A single turn carries every row of the set below to another of its rows. Some are shown first; where does it send the rows asked next?
sen: [ 14 -14   2  -9   6  -2   3  10   2   2  18  13   9 -12   7   1   1  -6
  -9   6  14 -10   0 -32  16   3 -16  -7   6   8  11   9  -4]
Lazu: [ 15 -13   2  -8   5  -2   6   9   1   3  12  17   8 -10   5   2  -1  -3
  -7   7  10 -11   2 -30  16   1 -18  -4  10   9  10  11  -2]
buse: [  3  -5  -4 -11  -3  -5  -7  12   2   9  -2  -4  18  -4   7   3  -4 -11
   2   5 -10   2  -8 -19  10   7  11  -9   8  -7  -7   4   0]
mokab: [  6  -3 -14  -6   5   0  12 -13  -2  -2  -5   7   2  -8 -10  10  -7   0
  11  -3   0  11  14  -8  -4   8  -5   9   0   0  -3  -7 -10]
lidu: [  9   8   8  -4   2   2  -7  -8  -2  -2  11  -4   2 -19   4  -5  11   7
  -4 -13   7  -6  -4 -19  -3   4   9 -12   4 -10  21  12  -6]
kaz: [  4   0   1 -10  15   9  10  -5 -15   1   6   8   0  -4  -2  17  -5  -5
   8  -7  15  18   4 -28  -4   1 -10  -7  -8   9   1 -10 -21]
bavu: [  9  11  -3  -6   4   9   1  -9   1  11  -2  14 -13  -1  -9  12   0   4
   3  -2  14  18   6  -6  -8   0  -3   0   6  -1  -3  -4  -7]
pamop: [ 17   7  -9  -8  -2  -7  19  11  -6   6  11  -7  -2 -10  11   5   1 -16
  -9 -16  15   9 -22 -17   2  -4  -4 -10  -4  -5   2 -11  11]
tonom: [ 20   5  -8 -11  -3  -7  14  12  -6   9  16 -10   3 -12  14   3   0 -15
 -10 -16  18   8 -20 -17   3  -2  -1 -10  -4  -3   4  -9  11]
Simi: [  0   2  -1  -5   6   2  25  19   8  -5  18  -9  -5 -19   2   4 -10   5
  -5   1  13   8  -5 -20  -6  19   8  -7   8  -6  11   0   9]
Goza: [  6  -3  -7 -12  -6  -7  -6  16   2   8   1  -3  23  -7   7   3  -7 -13
   6   5  -5   2  -8 -19  11   6   9  -8   7   1  -4   4   2]
tuz: [  5   3  -9 -12  13   3  12 -14   2   3  -4   7   7  -6  -9  12  -2  -4
   9  -6   3   9  11  -5  -8   3  -9   9   0  -3  -3  -7 -10]
zufus: [  8  -3  -9  -7  -6 -12  -4  14   4  10   0  -3  19  -6   9   3  -5 -14
   3   6  -4   0  -6 -18  15   5   8  -6   5  -5  -4   4   5]
non: [ 19   5 -10 -12  -5  -6  16  12  -7   5  13 -10   5 -13   7   2   3 -18
 -12 -17  14   7 -19 -13   0  -2  -4 -10  -4   0   3  -9  10]
gumu: [ 21   5   4 -10   5   5   7  -5 -17  15   1   2   5  -3  -1   3  -7  13
   8 -14  15  16   4 -15  -5   4  -1   6  -3  14  -1  -8  -8]
lezov: [ 14 -17   3 -13   9   6   4   8   3   2  17  13   3 -10   5  -2   0  -3
 -13   6  11  -9  -2 -31  10   2 -19  -6  11   7   7   6  -3]
Gidef: [  1   3  -2  -4   8   0  28  14   9  -5  16  -8  -8 -19   7   8 -10   5
   0  -1  10  10  -3 -23  -3  17   9  -6   8 -12  15   2   6]
Dakop: [ 16 -13  -2 -11   4   2   2   9   4  -1  17  15   7 -13   2  -1  -1  -7
  -8   7  13  -9   0 -31  11   1 -18  -7  10  10  11  10  -2]
rimam: [ -6   8   7  -3  21   3  16  -1  -7   6  -3   1   5   4 -12   8   2   2
  -1   0  12   9   5 -12  -8   3  -9   0  -8   5  -6  -8  -9]
pegu: [ 10   9   6  -1  -1  -1  -5  -5  -1  -2  16   0   2 -22   6   0   7   5
  -2  -8  13  -7   0 -21   2   4  10 -13   6  -9  25  14  -2]
Tefev: [ -1  10   2  -4  17   2  23  -1  -8   4  -5  -1   0   3  -8   0  -2   2
   0   7   9   8   9 -17  -8   1 -14   1  -6   6  -6  -7  -9]
musip: [ 10   9   8  -1   4  -2  -1  -8  -4  -5  13   1   5 -21   5   0   7   6
   1 -12  10  -7   0 -24   1   3   6 -11   3  -7  28  14  -5]
raf: [  9  15   0  -5  -2  11   1 -10  -9   8  -3  11 -12  -2  -6  11  -6   3
   7   2  12  17   8 -12  -7  -3   4  -4   8  -1  -3  -5  -5]
kog: [ 20   2   5 -12   9   8   7  -3 -11  19   2   4   5   2  -8   9  -6   8
   4 -14  16  19   8 -12  -7   5   0   7   3  10   1  -8  -6]
Gaf: [ -2  -6   0  -8  11   4  25  17   9  -3  16 -11  -5 -17   5   3  -9   6
  -7   1   7   8  -5 -21  -5  21   8  -5   8 -11   8  -2   5]
meb: [ 20  -1  -8 -14  -2  -2  12   7  -8   7  13  -8   0 -11   9   2   4 -16
 -15 -20  13   7 -21 -15   0  -3  -4  -9  -2  -4   2 -12   7]
gar: [  5   0   2 -11  22  10   2  -3  -7   6   5   8   3   1  -5  15  -6  -1
  10  -8  17  20   1 -27  -7   2  -6  -3  -6   6   0  -8 -17]
nalap: [  6  12   7  -3   1   0  -6  -3   0  -6  14  -2   4 -22   3  -3  10   6
  -1  -9  11  -5  -4 -21  -3   4   8 -15   2  -5  24  15  -6]
Guta: [ -2   3  -2  -4   9  -2  28  16   9  -4  18 -11  -4 -19   7   4  -8   0
  -5   2  12   5  -2 -22  -3  17   7  -7   5 -12  14   1   7]
mit: [  8  -1  -5  -6  -6 -12  -3  16   0  12  -4  -1  18  -1   9   4  -5 -11
   4   3  -5   4  -9 -20  15   3   8  -8   5  -2  -5   4   4]

musip goes to mit
Gaf goes to lezov
bavu goes to tuz
Where do these go?
nalap goes to Goza
raf goes to mokab
zufus goes to Guta

A single turn carries every row of the set below to another of its rows. Some are shown first; where does it send the rows asked next?
logez: [  0  15   4  -1  -4 -12  -7   9   1   8  20  -5   3  29   7   7   0   3
   2   8  -4  16 -20   7   6  17  -4   2]
Salaz: [ -1  13  -9 -10 -10  -2   6  -6   2  -4   3  12  -5  23   3  13   4  13
  -2   0  -1  10 -10   9  16   8 -11   1]
vov: [  0  10   3   6 -12  -1  -5  -2  13  10  -4  -5   3  10  20  -3  -2  16
   2  -9  -7   3   7   1  -2  12  -9   1]
kan: [ -1   5  -8   6 -11  -7   2  21  -5   9   0 -18   0  13   3   9  -7 -10
  -6   5  -9 -17 -17   1  10  19  -6 -12]
vid: [ -4  14  13   4 -15  -5  -1   4  11   5   0  -1  -4   6  21  -7   1  12
   3  -8   2   4  -2   4  -8  -1  -8   6]
kupum: [ -4  14  -2   5   5   1  -6  -2  -6  -4   3 -12   0   1 -18  -2   2  -2
 -14 -22  -5   6  -4  11 -12   1  -1 -17]
Ven: [ -4  11  -8   3   1   1  -7  -3  -6  -4  -3 -11  -1  -2 -14   0  -2  -1
 -14 -24  -6   2  -4  16  -7   2  -5 -15]
Gutid: [  3   1  -7   4 -14  -8  -2  20  -7  10  -5 -16   3   7   5   8  -5 -11
  -1   1 -10 -15 -15  -2   8  17  -1 -11]
lek: [ -9   2 -13   2   3   4  -4   0  -7  -9   3 -16  -3   2  -8   4  -5   0
 -13 -18  -3  -5 -12  16  -9   0 -10 -17]
nemu: [ -1  11   2  -3  -5 -22   9   9  -2  13  -5 -17  -9  25 -13  -8   5  -7
   1   0  -6 -20 -10   7   1   6   2  -5]
vep: [ -5  -3  -3   7 -11 -28   3  16  -5   3   9 -19  -4  15   9  -3   3  -6
   6   0   6   0 -12   5 -12   7  10 -18]
tev: [ 2 20 17  5 -7  2 -1  1 14 11  3 -3  1 13  9 -7  4 11  1 -4 -7  3  2 -7
 -6  5 -5  4]
Tela: [ -3  16   3  -6 -11 -12  -6  12   0   7  11  -1  -3  24  11   8  -2   2
   1   5  -2   9 -25  16  11  11 -11  10]
rir: [  4   3  -4   5 -12  -8  -6  15  -5  11  -7 -15   1   3   6   5  -5  -9
  -5   1 -12 -14 -13  -6  10  16   3 -14]
Kili: [ -6  13   2   0  -4 -22  12  12  -1  10   2 -19 -11  29 -11  -6   2  -6
  -3   4  -4 -18 -13  11   1   7  -3  -7]
Fesu: [ -8   7  -3   3   5   3   0   3  -7 -10  10 -14  -6   3 -13   1  -1  -3
 -13 -15   0  -3 -17  13 -14  -6  -6 -15]
Mez: [ -5  12  -3   4  -1   1  -6   2  -7  -7   2 -10  -2  -6 -11   0   0  -4
 -14 -23  -2   5  -9  14 -11  -3  -3 -14]
Gopim: [ -9  -1  -5  10 -10 -25   6  19  -4   1  13 -21  -5  18  10   0  -1  -6
   0   3   5  -1 -15   7  -8  10   3 -20]
seluv: [  0  14  -3  -6 -12   2   4   3   0  -8  13  13  -3  16   7  15   5   8
  -1   4   2  18 -17   2  10   6  -6  -2]
voduv: [ -5  -3  -1   7 -11 -29  -1  10  -4   3   5 -17  -7  11  12  -6   2  -3
   2  -1   5   0  -9   3  -9   6  12 -21]
Fid: [ -1  13   7  -4  -5 -23   6   5  -1  13  -8 -14 -13  20 -10 -11   5  -6
  -2   0  -6 -19 -10   5   2   3   4  -6]
deru: [-1 13 -5 -6 -5 -5  7 -6  3 -5 14  9 -3 28  0 10  8 14  0  3  1 19 -7  3
  7  9 -3 -6]
Sovum: [  3  12  -6  -1 -15   8   7   1   3  -7   3   9   5   6   6  12   6  12
  -3  -6   7  12   2  -6   3   5   0 -14]
kogu: [ -6   7  -7   3  10   6  -2  -3  -5  -6   7 -17  -1   9 -19   2  -2   0
 -14 -15  -7  -5 -10  10 -10   2  -6 -18]
dozo: [ -4  11  -4  -4  -6 -18  -7   2   2   9  10  -6   0  33   9   5  -2   9
   2   3  -4  11 -15  18  10  18 -10   5]
zud: [  4  20  -2  -8 -14   9  12  -2   4  -3  -6  12  -2  10  -5   7   8  11
  -5  -7   4   1   1   0   8   0  -5  -4]
nov: [ -1  14  -4  -5 -12  -3  13  -6   5  -7   1   8  -3  15   0   3  11  16
  -1  -9  12  11   6   4  -2  -1   0 -11]

zud goes to Sovum
dozo goes to Tela
Where do these go?
Gopim goes to Kili
nemu goes to Gutid
voduv goes to Fid
Salaz goes to seluv
tev goes to vov
Ven goes to Mez
kogu goes to lek

A single turn carries every row of the set below to another of its rows. Some are shown first; where does it send the rows asked next?
F: [ -3  12  -6   5   9 -12  10   4   2   9  -1   1  10   4   9 -12  -9  11
   7   2  11   5   7   9   0   2  -3   5 -12  -7   6  -2   3   7  -7  17]
Z: [-12  -7  28 -10   0  13  -1   0  -8   8 -10  -7  -1  -3  -3   3  12  -8
   2   0  -1   9 -10  -5   9 -11  12   3  16  -4   8   5 -15   4   5  -5]
Q: [-12  -5  28  -8   1  14  -1  -3  -8   5  -7  -6  -2   1  -1   1  11  -7
   1   5   1   7 -11  -9   8  -9  12   5  17  -6   7   6 -18   2   3  -4]
A: [  5  10   3  -4  -9 -30  12  10  -5  11 -14  -4  -2 -14   1  -1  -4  -4
  11  12   6   6  -2   6   1   0  -1  -2  -4  11  13  -6  -2  -5 -10  16]
X: [  0   6  -6   4   1  -2  12   1  10   9   4 -11   4  -4  -2  -4 -11  12
  -4   7   4  10  12  27 -10   8  -2  -6  -2 -10   0 -11  -6  -9  -3   8]
V: [ 16  -1 -13   1  -6 -23   5  -5   5  20  -8   3  -5   1 -16   5  -4   0
  -1  16  11  -2   5  11  -4   0  19   0  -4   1   9   4  -4  -3   6   6]
H: [-14  -4  27  -6   3  16  -2  -1  -6   3  -3  -3   0   2  -2  -2  14  -4
   1  -1   2   7 -12  -9   7  -8   9   5  13  -8   7   6 -15   7   5  -1]
E: [ -2   8  -4   0  -1 -20  10  14   0  19 -11  -4   6 -11   1  -4  -7   2
  13  -7   7   9   6  18   3  -4  -1  -4 -11   2  10  -4   4   7  -2  12]
S: [-13  -4  29  -8   0  13  -2   0  -8   3  -5  -3  -2   0  -3   0  14  -6
   1   2   2   7 -13 -10   7  -8   9   4  15  -6   7   6 -16   5   3  -1]
U: [  2   4  -4   0  -7  -7  12   7   9  13  -3 -14   1 -12  -6   2  -9   6
  -1   5   1  11  10  30  -9   5  -1 -11   0  -3   3 -13  -7 -12  -1   6]
Y: [-13  -5  29  -8   0  13  -2   1  -8   5  -7  -5  -2  -3  -3   1  14  -7
   2  -2   1   8 -12  -7   8 -10  10   2  14  -4   8   5 -16   6   5  -2]
D: [-14  -5  27  -7   2  15  -3   1  -7   5  -5  -4   0   0  -3   0  14  -5
   3  -5   1   8 -12  -6   8 -10  10   3  13  -7   7   6 -15   9   6  -3]
N: [  4   8  -2   2  -3  -6  14  -3   8   3   3 -10   1  -3   0  -3 -10   9
  -6  19   4   7   8  18 -12  11  -2  -2   2  -6   1 -12 -11 -17  -9  11]
G: [ 16   1 -13   2  -3 -21   5  -7   6  17  -5   4  -4   6 -14   2  -5   2
  -3  20  13  -3   6   9  -4   2  19   3  -4  -1   8   4  -4  -3   4   7]
R: [-14  -7  26  -8   4  17  -2   0  -6   8  -7  -6   1   0  -1   1  11  -5
   2  -3   0   9  -8  -3   9 -10  12   2  14  -7   7   5 -15   7   6  -6]
J: [ 14  -1 -15   2  -3 -19   5  -4   6  22  -7   3  -3   3 -15   4  -5   3
   0  10  12  -1   8  15  -4  -1  18  -1  -7  -1   8   5  -1   1   8   5]
K: [  3  14   1   2   1 -22  13  -1  -2   3  -3   2   3   1   8  -9  -6   5
   6  21  10   2   0  -3  -1   5  -2   8  -4   2  10  -5  -4  -6 -15  19]
B: [  6   6   0  -1 -11 -12  14   3   6   8  -3 -13  -3 -12  -6   2  -8   4
  -3  17   1  10   6  22 -11   8  -1  -7   4   1   4 -13 -12 -19  -7   8]
C: [-13  -5  26  -7   5  17  -2  -4  -5   5  -5  -5   1   4   0   0  10  -4
   0   1   1   8  -9  -7   8  -9  12   6  14  -8   6   6 -15   6   4  -4]
T: [ 14   0 -15   4   0 -17   5  -7   7  19  -4   5  -1   7 -13   2  -5   5
  -2  14  13  -2   7  12  -4   1  18   2  -6  -4   7   5  -2   1   6   6]

R goes to C
T goes to G
A goes to E
Where do these go?
D goes to H
N goes to B

A single turn carries every row of the set below to another of its rows. Some are shown first; where does it send the rows asked next?
pul: [  4   9 -12 -15 -14  11  -1   2  -4  -5  25   7   7 -30   6   0  -6 -11
   3   2   4  21]
gisuf: [  9  -1 -22 -20 -16  11  10  -4  11   2  15   0 -13 -29  12  14  -6 -13
   3   2  10   2]
Povag: [ -1   4 -19   9  -6  -1  -2 -12  -2   5  25   8 -16 -19  16   6   4  -5
  10  -1   5  18]
toper: [  3 -11 -13  -6 -16   0  14   3 -18  -7  24  -3   0 -18   6  13   1  -6
   5  -4   6   7]
Korud: [ 14  -3  -8 -16 -12  -1  -9  11   6   6  26  15 -15 -19  19  -2  13  -8
  11   1   3   2]
dofa: [ 14   2 -24 -16 -18 -10   0 -20 -16  -4  20  14 -12  -6  -4  -3  -3   3
   2   9  -3   9]
dabel: [ 12  -3 -21 -26 -15  -1  -3 -12   2   1  22  15  -8 -11   5  -6  -1   4
  -4  20  -7  -1]
kud: [ 31   4 -20  -2 -21   4  12 -12  -9  -5  16   1 -14  -2   3  -7  -4  -8
  10  -7  12  -8]
Zoku: [  5  -3 -12  -7 -15  -3  -4 -21   3  -2   9  -1  -2  -3 -10  -7 -16  -4
  -2   6  10  11]
pilis: [ 32  10  -2 -16 -15  13   6 -15   4   1  18  11 -16 -11   4  -9 -10 -15
   1   6   7   5]
Mani: [ 14  -6 -24 -17   5   6 -11 -13   4   0   7  -1  -4  -6  18  -1  -3  11
   0  -1   0   6]
fev: [  0   0  -5  -2 -18 -15   0  -4   7  -2  29   3   1 -12  10  -1   4 -19
  17   8  -2   7]
zev: [ 10   8 -25  -7  -4   8   0 -11   6  -4   5   3  -7 -12  26   5  -2  11
  12  -8  -3  11]
gibi: [ 24   2 -19  -8 -16  -2  17   2 -19  -1  22   4 -15  -1  13   4  -9  -5
  18  -7   5   0]
Bilu: [ 30 -12  -8 -10  -1 -13   1 -16  -7   2  15   8   1 -19  -3  -4   0 -10
   0  -2   4  12]
nefe: [  7   3 -17 -13 -22  12   9   6 -10  -2  23   8   1  -7  18   2  -2  -3
  20  13  15  -3]
kede: [ -2  -4 -17 -13   2  -9   1   0   7  12  14  20  -5  -9  18  -1  -3  -5
   4   1  -6  10]
mubo: [  8  -8 -28  -4 -11   3   2 -15   5   1  14  -9  -2  -5   3  -5 -15  11
   3   9  11   0]
boluv: [ 22   5  -5  -2 -13   1  -3 -19  -5 -11  17   8   7  -8   1  -9   8  10
   5  -8   6  15]
leko: [ 36  -4 -14  -7  -2   3  -1 -17   7   2  25   5  -9 -26   5  -4  -5 -10
  -3  -8   8   2]
mora: [ 13 -12  -6 -18  -8 -11   6   8   5   8   6   9   2  -5  15  -4  -1 -10
  14  11  -5   1]
bib: [ 20   9  -4  -9 -18   6  15   4 -16 -10  26  17  -5 -16  10  -7 -14 -10
  15  -3   0   6]
Miri: [ 16  14  -1 -18 -17  15   0  -1  13  -1  14   8  -9 -12   8  -2 -13 -18
   1  -7   5   8]
luf: [ 15  -3 -11  -2  -7   1  -2  -3   9  -3  25 -13  -8 -15  25   5  -6   1
  24  -4  13   6]
losez: [ 20 -10 -17 -25 -10 -10   1   2   6   4  12   0   3  -1   8 -11   3   9
   9  11  -5   7]
fep: [ 32  -1  -2  -2 -18   4   5  -7  -3  -4  31   7   0  -3   5 -13   8   7
  10   1  10   0]
mumi: [ 13   1  -5  -3 -16  10  15   0   0  -8  13   5 -13 -21   4   3 -14 -13
   1 -19   4   4]
Rufa: [ -2   3 -17  -7  -8 -12   9  -8  11  -3  17   0   3  -2  20   2  -5   8
  17  -4  -6   9]

boluv goes to Zoku
kud goes to Mani
luf goes to gisuf
Where do these go?
pul goes to fev
dabel goes to fep
Miri goes to mora
Rufa goes to mumi

